In the rows, zero is written as 128.
X: a few groups of rows, each row roughly a mix of its group's hidden directions; some rows fit no group
X (102 x 17)
[[121 150  97  93 146 196 134 145  84  99  93 172 131 142 118 108 131]
 [118  50 131 122  83 128  85  88  93 107 100 113 111 122 136 132 134]
 [135 105 126 201 161  87 127 118 155 126 122 174 124 143  77 121 113]
 [125 138 139 192 181  72 143 124 176 141 156 148 131 138 132 143 118]
 [137 129 132 192 131 138 143 106 145 101  51 165 122 140  97 125 111]
 [127 166 122 113 167 148 139 167 105 127  78 170 160  96  84 104 117]
 [131  90 122 103 123  83 114  69  74 119 137  83 116 117 160 109 116]
 [115 153 103 171 207  87 149 124 138 143 119 122 169 114 129  99 124]
 [114 135 101 103 176 180 140 151 100  89  96 185 121 156 131 128 130]
 [139 149 152 179 115  80 131 132 191 175 163 103 140 111 122 135 129]
 [113 145 139  97  86 155 121 123 136 142 163  68 133 123 194 150 152]
 [131 110 119  65 122 180 127 169  92  96 101 167 110 142  99 134 129]
 [125 145 136 189 172  64 149  93 158 139 146 103 143 126 150 129 113]
 [119  67 127 135 122  82 111  70 103 115 150  78 117 133 161 130 124]
 [115 104 119  62  88 177 105 126  77 112 109 100 128 116 153 127 144]
 [124 107 143 178 160  57 131  91 155 132 170 117 117 140 156 147 116]
 [104  82 140 112 105 134 108 109 134 115 157  97 104 147 199 172 149]
 [153 171 101 117 127 139 153 104  82 122  91 113 145 117  85  68 106]
 [101  64 116 118 156 133  96 103  75  87 104 168 115 137 144 134 128]
 [128 106 133 204 156 108 132 129 173 117 126 176 119 157  89 143 121]
 [136 176 128 113 137 183 168 179 138 110  90 137 147 135  79 129 122]
 [106  84 121  68 112 168  95 131  65 100 103 136 126 116 136 131 138]
 [149 177 138 130  88 186 152 163 148 125 119 139 134 140  64 127 122]
 [140 113 147  99  54 172 122 129 135 112 164 113  90 164 131 162 135]
 [135 109 138 191 147  95 121 149 183 143 121 184 119 135  89 139 128]
 [138 156 114  60 101 195 142 158  95 114 101 120 130 129 112 114 133]
 [135 106 158 101 155  85 122 161 155 136 125 186  86 122 165 169 125]
 [123 148 112  60 106 204 128 163  95 115 111 134 129 130 132 124 145]
 [100  84 158 137 111 123 100 153 175 137 161 123 120 131 167 188 154]
 [114 100 120 123 142  83 115  83 120 136 149  89 115 125 211 131 137]
 [134 137 139 169 172 103 141 169 174 136 131 190 128 136  83 141 119]
 [144 134 114 162 134 102 115 149 139 164 110 159 152  98  53  84 126]
 [132 101 129 195 160  99 127 134 161 123 117 185 121 144  75 131 117]
 [108  47 141 102 112 138 101 122  93  83 146 123 111 148 114 163 128]
 [131 110 114 109 104 139 125  58  70  95 113  93 109 142 164 112 117]
 [128 158 117  87  83 166 132 107  97 134 119  58 145 111 161 108 138]
 [135 159 122  89  75 162 135 114 105 139 113  55 146 106 147 105 137]
 [127 157 105 174 196  98 152 138 138 139 117 139 168 118  88  95 117]
 [125 121 135 197 163  64 134  90 165 137 154 124 123 141 151 136 118]
 [119 145 128  76  91 157 128 121  97 133 117  54 153  98 162 120 138]
 [128 155 143  89  79 198 138 156 146 118 149 118 110 154 151 165 143]
 [147 174 126 135 127 139 145 138 111 133  75 138 158  96  61  87 107]
 [147 159 100  88 119 164 143 113  68 112  84 127 132 121 104  78 114]
 [105 132 110 181 203  96 140 144 172 143 148 144 150 139 144 133 140]
 [149 159 131 115 117 167 139 174 126 124 114 178 129 131  49 118 117]
 [127 113 130 209 157  91 128 110 175 128 152 164 116 158 118 141 122]
 [120  90 151 159 106  68 107  89 145 148 149  73 133 106 158 140 129]
 [147 206 111 164 152 128 166 142 164 158 126 128 153 125 104  95 122]
 [123 136 133 204 165  78 136 111 184 148 150 135 131 137 148 139 126]
 [139 146 137 176 120 143 129 167 174 142 101 179 136 125  62 127 128]
 [121 172 133  78 101 174 149 129 119 122 143  69 135 131 181 143 137]
 [121 147 129  60  95 167 128 123  96 124 136  80 126 120 186 135 140]
 [117  70 151 150 175  62 118 135 148 119 146 158 111 135 129 166 118]
 [133 153 134 184 170  69 157 102 162 139 171 107 137 142 132 129 110]
 [102  35 139 134 125 109  96 110 112  95 148 122 113 147 128 163 131]
 [123 130 117  55  99 194 121 154  83 112 100 122 132 119 124 122 139]
 [103  84 159 134 141 115 112 165 174 126 157 151 112 140 157 194 144]
 [144 188 117  90 144 160 162 173 113 131  98 133 153 112  84 101 118]
 [108  86 142  81  99 178 116 136 109  87 105 124 106 144 163 172 140]
 [137 135 131 175 164 109 146 165 165 131 110 167 145 130  55 124 115]
 [118 124 122  58  91 191 113 156  88 117 100 114 137 110 132 125 145]
 [136 159 137  62  90 199 140 158 107 107 138 129 115 144 121 145 129]
 [118 115 120  81 128 117 127  88  87 116 151  73 119 129 199 131 130]
 [130  97 156 178 118  77 113 145 197 160 148 131 121 122 123 157 138]
 [136  99 121  90 117  89 116  72  77 124 147  86 108 123 173 113 119]
 [113  97 118 165 196  84 115 142 126 131 106 177 149 110  92 116 123]
 [124 113 130 191 188  69 136 101 152 121 144 159 119 147 133 137 111]
 [127  90 133 100  96 105 110  73  90 118 135  74 110 122 180 129 126]
 [144 152 119 184 174 107 156 138 153 125 117 169 136 142  66 111 107]
 [124 117 131  55  93 186 122 179 111 118  98 119 129 117 122 140 145]
 [108 101 144 115  91 145 113  98 129 114 154  83 111 143 201 166 145]
 [131 139 147  95  81 113 121 108 109 150 158  46 146  94 146 122 128]
 [119  79 113 107 156 146 117 125  78  81  85 181 111 144 109 127 119]
 [128 143 119  79  78 166 124  99  85 125 119  69 134 115 163 110 136]
 [123 184 126 141 148 147 146 143 173 145 182 154 116 159 178 149 140]
 [130 169 114  65 106 202 144 170 114 124 114 121 134 131 132 124 143]
 [128  97 138 173 162  99 118 155 165 129 126 200 115 140  88 146 124]
 [104  86 155 157 129 111 106 150 184 136 165 139 117 139 156 186 148]
 [133 125 122 156 147  56 122  71 119 151 173 101 125 121 160 105 117]
 [141 157 148 182 113  78 134 116 178 173 157  93 146 106 121 122 124]
 [135  85 123 135  88 128 113  93  89 111  75  90 141 109  82  99 118]
 [110 100 145 114 102 160 111 151 163 120 162 142  96 159 174 185 155]
 [115  92 116 151 198  79 109 147 134 138 129 193 128 122 119 125 130]
 [124 120 116  88 136 103 131  78  71 117 136  70 131 117 175 108 119]
 [125 152 120  93  97 147 133  91  86 128 123  53 148 108 165 105 130]
 [126 103 124 122 125  81 116  65  93 131 121  73 128 105 179 111 122]
 [106  85 154 164 138 109 111 144 182 126 160 151 111 149 153 186 141]
 [152 197  99 103 133 163 163 117  90 122 104 123 139 129 108  77 112]
 [124  97 120  90 135 166 112 165  94  98  94 191 116 133  86 130 129]
 [110  75 145 163 115  93 101  88 149 127 164 108 109 142 177 162 137]
 [130 143 132 146 144 151 126 188 165 136 118 204 128 133  80 138 133]
 [124 114 142  74  83 176 118 143 125 109 162 126  93 157 163 170 143]
 [103  75 157 152 127 101 102 141 175 133 163 135 114 136 161 184 146]
 [123 153 124  59  99 170 133 129  82 122 121  74 148 107 148 115 133]
 [153 195 113 125 147 133 158 145 116 143 100 146 152 107  76  80 109]
 [116  47 144 101 100 137  97 123  94  89 142 134 104 145 109 161 127]
 [139  52 134 121 102  90  97  92  87 109 142 128 100 134  96 124 112]
 [ 99 131 102 110 120 203  92 148 101 127  95 173 145 114 139 114 158]
 [153 157 108 131 172 104 153 135 103 131  99 158 141 115  65  80 101]
 [135 154 109  88  91 206 138 170 133 126  84 131 127 133 120 119 150]
 [138 118 148 188 118  64 125 100 179 158 161 101 124 126 138 136 124]
 [127 129 150  76  61 180 120 123 111 113 123  96 109 129 167 154 136]]

which group is each row in? (one row of each group first)
[132 179 118 107 104 213 150 165 133 117  98 138 137 141 110 126 138]  W
[112 106 115 150 169  65 120  81 114 139 119  94 144 104 180 109 128]  S
[116 111 103  83 153 177 127 130  72  82 104 170 111 153 134 126 128]  U

[130 114 139  78  75 155 120 113 116 116 163  94  93 151 181 157 138]  S
[141 122 126 175 155 110 145 144 142 118  90 157 143 129  43 111 107]  W
[142 176 112 171 156 105 156 117 132 145  99 114 167 106  83  80 110]  S
[120 102 119  67 101 187 106 159  87 107  90 149 125 121 113 128 143]  U
[123  52 150 146  73 115  95  93 131 110 137 104 102 141 132 157 132]  S
[128 155 120  55 103 194 130 169  93 122 116 128 138 117 114 120 138]  U
[111  75 122 108 140  91 111  84  97 115 158  89 113 136 187 139 131]  S
[138  94 122  94 111 111 117 100  65 116  84  92 138  96  99  93 112]  W
[151 166  99 100 123 142 147  94  69 119  96 107 137 118 109  70 109]  W
